(in the rows, 128 means zero)
Each path below is one point turned by a fixed rotation once a step. After each direction that follows a path, write how fast that rotation turns it, in degrees a step (0 if it stays still).
Each turn is a multiple of 5 degrees from 10 to 175, or 0.
Each row of a path follows its step; steps can be skipped.
Path 1:
step 5: [118 134 126 125 122 142 127 140 129 121 123 134 111 127 132 127 124 120
 129 113 135 123 125 137 125 142 124 131 121 133 130 119 130 122 128 114
 132 122 129 118 123 122 128 117 123 117 124 130 127 129 121 120 131 125
 132 136 125 127]
step 9: [123 120 125 133 133 119 126 128 136 133 130 133 131 118 137 129 129 121
 142 127 137 126 135 129 128 129 129 127 123 123 119 140 124 121 134 124
 129 124 130 115 121 138 131 137 126 121 114 145 141 135 133 130 122 128
 131 139 129 122]
step 10: [123 132 130 131 120 127 112 134 127 128 130 131 115 131 134 135 125 119
 131 135 131 126 121 139 114 125 121 123 123 130 120 127 124 124 125 130
 127 128 129 123 141 125 128 124 129 107 125 128 140 130 138 127 116 117
 125 135 138 128]
step 11: [121 139 130 122 121 115 123 138 116 144 132 131 119 124 128 135 141 124
 126 128 146 128 119 125 136 130 120 126 116 128 130 131 118 130 128 124
 124 129 122 126 133 133 131 130 125 124 117 128 128 124 125 144 133 121
 132 128 128 127]
step 12: [131 131 127 127 125 131 129 126 122 141 125 123 123 136 134 139 136 131
 128 124 133 123 135 133 125 135 137 124 119 120 131 123 115 135 133 129
 119 136 136 120 128 136 128 133 137 114 122 114 138 132 138 128 137 134
 133 139 117 126]
step 14: [119 118 120 133 128 121 125 136 124 124 122 136 131 134 125 134 130 126
 127 119 124 127 127 118 121 145 127 126 121 141 127 123 114 123 135 115
 130 124 129 128 114 129 129 132 125 128 115 129 135 138 143 134 130 129
 122 132 130 130]
step 15: [124 123 137 126 133 132 120 129 125 124 119 131 112 138 125 133 128 130
 123 124 143 126 118 117 129 136 124 134 138 133 124 128 126 124 131 122
 132 127 135 115 128 140 135 133 129 121 134 128 133 126 137 118 119 123
 118 141 132 136]
step 16: [131 130 132 135 123 123 131 127 123 138 122 138 114 119 126 117 127 137
 127 122 137 124 116 119 127 127 127 131 136 126 131 127 122 134 120 115
 128 133 127 121 119 129 138 117 129 118 122 124 123 135 136 136 133 126
 129 132 146 123]
step 17: [131 124 128 123 124 124 134 125 126 140 122 126 116 118 146 133 134 124
 135 126 138 122 132 118 124 130 131 122 133 120 118 131 119 129 127 120
 125 132 131 117 114 132 121 140 130 131 130 130 136 133 138 117 128 128
 134 120 137 119]
step 18: [126 130 135 122 128 124 112 124 128 136 129 130 131 121 140 128 124 122
 137 121 131 123 123 131 125 138 135 125 127 129 123 138 131 128 117 117
 128 121 127 129 131 125 118 128 130 108 128 115 137 137 129 118 128 125
 113 127 138 125]
[133 124 129 128 128 128 129 126 129 125 123 128 128 126 128 126 129 130
 125 127 127 128 129 129 130 133 125 128 126 130 128 127 128 128 130 127
 129 127 128 127 130 126 129 128 127 130 129 128 128 126 129 129 129 127
 128 131 128 128] -> 45
[128 128 130 125 126 123 130 126 127 129 127 126 127 128 127 126 129 130
 128 127 128 128 130 129 128 129 129 127 127 125 127 127 128 129 128 126
 127 131 127 129 128 127 127 130 131 125 130 126 126 128 127 127 127 130
 128 123 126 127] -> 70
[129 129 129 128 127 128 130 129 126 127 125 128 127 127 126 128 130 127
 130 130 128 123 130 131 126 128 130 127 129 131 130 126 127 129 127 129
 126 128 130 127 126 130 126 128 126 131 129 129 130 129 129 128 124 130
 128 129 125 128] -> 145
Path 2:
step 0: [128 121 131 122 130 122 121 136 131 124 126 146 133 121 140 138 132 119
 131 120 127 134 132 137 131 120 119 124 144 139 133 126 130 124 129 137
 130 124 121 127 126 128 121 126 129 139 122 125 126 133 124 131 140 131
 125 136 125 134]
step 1: [132 123 117 133 127 138 137 118 124 131 128 127 122 129 133 129 124 129
 118 126 127 122 135 135 140 131 141 135 126 124 138 125 130 135 130 136
 136 115 126 135 129 118 138 123 138 132 132 126 131 128 111 124 121 130
 133 125 132 131]
step 5: [124 129 138 124 131 131 127 134 123 127 126 135 135 117 140 125 131 130
 137 127 124 137 133 125 133 129 127 121 131 126 124 129 115 125 119 120
 133 135 136 129 123 144 120 127 122 139 129 136 140 123 126 131 126 138
 122 134 126 117]
step 6: [134 128 142 138 130 125 129 130 129 137 129 142 123 135 135 132 128 129
 132 128 126 139 128 133 128 123 132 134 126 141 125 130 136 131 124 132
 127 109 130 123 132 124 128 115 127 122 130 138 120 131 114 128 128 135
 132 128 136 140]
step 10: [137 138 131 123 121 131 125 123 128 128 128 124 141 131 132 127 131 127
 126 124 135 134 123 116 120 135 119 125 131 127 126 137 116 116 118 121
 127 134 129 131 132 137 131 134 137 132 113 126 131 123 131 124 130 123
 126 110 130 120]
step 12: [123 128 134 134 130 129 123 126 123 115 137 146 121 124 129 131 133 115
 131 131 130 115 130 137 125 123 135 129 126 133 138 124 124 130 117 139
 129 126 131 123 135 130 126 124 115 122 126 132 130 125 123 133 138 127
 114 126 134 128]
step 14: [126 120 122 135 113 118 139 138 132 126 127 114 114 119 120 124 121 128
 126 137 128 127 123 133 130 130 122 122 122 127 137 123 135 134 138 129
 129 131 133 140 126 120 137 131 128 132 133 125 130 125 124 127 122 121
 129 130 120 131]
step 15: [120 140 127 123 130 132 124 127 132 121 126 121 145 129 126 133 138 130
 125 126 137 117 126 121 126 134 131 135 127 133 127 117 132 121 137 132
 121 138 129 136 129 131 123 121 123 127 115 125 127 120 137 135 127 115
 138 127 128 135]
step 19: [145 129 124 126 115 137 126 124 135 125 131 132 110 129 134 129 121 127
 134 130 124 132 132 135 132 112 134 121 132 125 128 125 132 127 137 134
 136 131 125 126 128 127 142 135 128 121 135 130 121 127 122 136 124 128
 125 132 133 140]
step 20: [128 126 124 123 130 126 135 130 130 126 119 124 127 120 132 123 136 126
 126 123 143 125 124 125 142 137 131 127 127 131 132 122 125 127 132 132
 125 142 127 140 126 111 120 136 123 132 129 134 121 138 129 114 126 128
 138 137 125 131]
[126 125 126 131 129 129 131 128 128 127 129 126 127 128 129 130 125 129
 125 128 127 126 128 126 128 130 128 128 128 129 128 129 125 126 128 126
 129 126 126 131 129 129 125 128 130 127 126 124 127 128 130 131 128 127
 131 128 128 131] -> 55
[129 126 130 129 130 129 131 129 130 129 126 131 127 129 128 130 126 128
 131 125 125 129 127 127 127 126 125 127 131 127 126 128 129 126 131 128
 130 127 129 128 129 131 128 129 130 129 129 126 128 125 131 126 126 128
 126 130 125 126] -> 135
[128 127 129 128 123 127 126 130 128 126 128 125 129 126 129 127 130 131
 131 126 131 129 130 127 128 126 127 127 126 129 128 128 127 128 130 129
 128 129 129 129 126 131 128 133 128 129 127 127 123 128 126 129 125 126
 130 129 128 128] -> 70
[130 129 127 127 129 129 130 127 127 127 133 124 126 126 128 127 127 130
 129 125 126 129 127 124 130 129 128 128 128 127 128 129 128 126 128 127
 129 128 128 131 128 127 131 129 129 130 131 131 128 132 129 129 130 130
 126 129 129 125] -> 120
[123 127 129 128 127 127 124 126 129 127 131 130 126 131 130 129 128 128
 125 126 126 127 125 126 128 129 128 125 128 131 126 127 130 126 130 132
 126 126 130 127 128 128 127 126 128 129 127 129 127 129 127 129 127 127
 128 129 129 125] -> 120
[126 131 130 125 127 132 128 131 124 130 127 130 127 129 129 126 127 128
 129 126 130 129 128 126 124 128 127 127 124 127 129 129 128 127 129 126
 125 127 128 128 126 128 128 126 129 128 128 125 130 130 129 129 130 128
 127 128 126 127] -> 60
Path 3:
step 0: [129 128 131 128 141 127 120 121 128 136 133 127 125 129 122 127 131 132
 124 129 138 133 125 136 121 130 137 118 133 139 116 129 122 125 122 128
 123 116 133 133 130 132 124 114 127 115 133 117 131 125 134 128 127 141
 131 136 125 140]
step 8: [134 127 130 120 121 121 126 121 126 133 138 118 120 136 130 131 119 134
 127 140 133 128 128 126 132 135 127 135 138 126 123 124 138 132 127 126
 122 122 127 127 134 142 120 121 121 128 138 123 124 128 123 132 118 111
 129 126 130 134]
step 10: [135 120 120 120 136 125 109 130 120 125 125 121 129 127 134 129 128 114
 122 132 121 128 129 129 137 114 130 126 124 124 134 131 122 128 140 137
 136 126 126 136 133 126 130 124 121 133 139 121 125 127 130 126 120 124
 131 121 124 128]
step 11: [133 133 117 130 124 133 122 128 130 136 124 128 127 131 136 135 121 150
 130 125 127 120 124 137 127 132 123 122 123 130 121 122 142 130 135 127
 120 135 136 121 123 133 127 127 123 124 121 117 128 133 133 128 122 117
 128 124 116 127]
step 12: [115 131 129 132 132 142 122 129 125 132 140 136 135 126 129 128 125 117
 135 133 122 136 126 132 123 121 117 122 127 133 137 134 129 135 133 131
 131 141 137 132 135 121 124 135 126 122 127 125 126 133 130 125 135 142
 120 135 127 122]
step 15: [124 129 137 127 128 124 121 130 135 129 127 124 122 129 115 125 138 112
 128 138 119 120 137 123 132 125 122 136 128 131 139 141 133 130 123 121
 126 129 133 130 136 121 137 133 116 130 135 124 129 128 129 126 131 137
 131 142 128 129]
step 16: [141 114 112 121 132 129 121 129 136 130 126 131 121 130 125 129 121 134
 121 125 133 127 128 125 132 138 126 133 123 124 130 123 128 111 118 134
 131 127 119 132 117 126 133 130 129 129 135 120 135 133 138 138 122 122
 136 132 132 128]
step 17: [133 135 111 122 128 128 124 122 128 126 125 139 116 125 131 130 140 131
 133 125 135 131 126 131 122 126 121 124 130 123 135 133 135 140 125 132
 123 126 144 121 131 138 128 128 134 123 127 136 128 124 126 121 121 130
 119 145 127 133]
step 18: [124 133 137 132 123 128 111 125 135 122 135 120 132 127 123 128 123 119
 131 135 132 129 128 129 118 120 123 133 118 124 123 119 124 118 130 130
 134 129 122 127 135 122 136 129 120 123 124 124 139 118 130 120 123 125
 131 144 128 127]
step 20: [129 133 137 129 126 123 133 128 129 132 129 119 127 118 138 131 136 128
 132 120 131 132 122 134 128 125 128 133 122 124 129 145 139 132 134 130
 130 130 134 126 133 140 129 118 118 128 131 130 132 123 126 112 142 129
 117 135 125 121]
[129 127 129 127 130 128 126 131 130 128 128 128 129 130 128 127 128 126
 127 127 127 131 129 130 129 132 129 130 128 132 128 128 129 125 129 129
 129 128 127 129 129 126 127 127 130 130 127 128 128 126 131 128 126 133
 126 126 131 131] -> 115
[127 127 131 127 132 127 129 127 128 130 130 129 130 130 126 126 126 128
 127 127 126 128 127 128 130 128 125 131 127 128 127 125 127 130 125 129
 128 128 130 125 129 127 129 132 132 127 131 126 129 128 130 126 129 127
 129 128 128 126] -> 110
[127 128 125 128 129 132 128 126 129 128 127 127 125 124 127 129 129 127
 128 127 126 127 126 130 130 132 127 129 128 128 129 127 127 131 131 128
 127 128 126 126 130 125 127 130 126 127 128 126 128 127 130 130 128 130
 131 131 128 129] -> 20
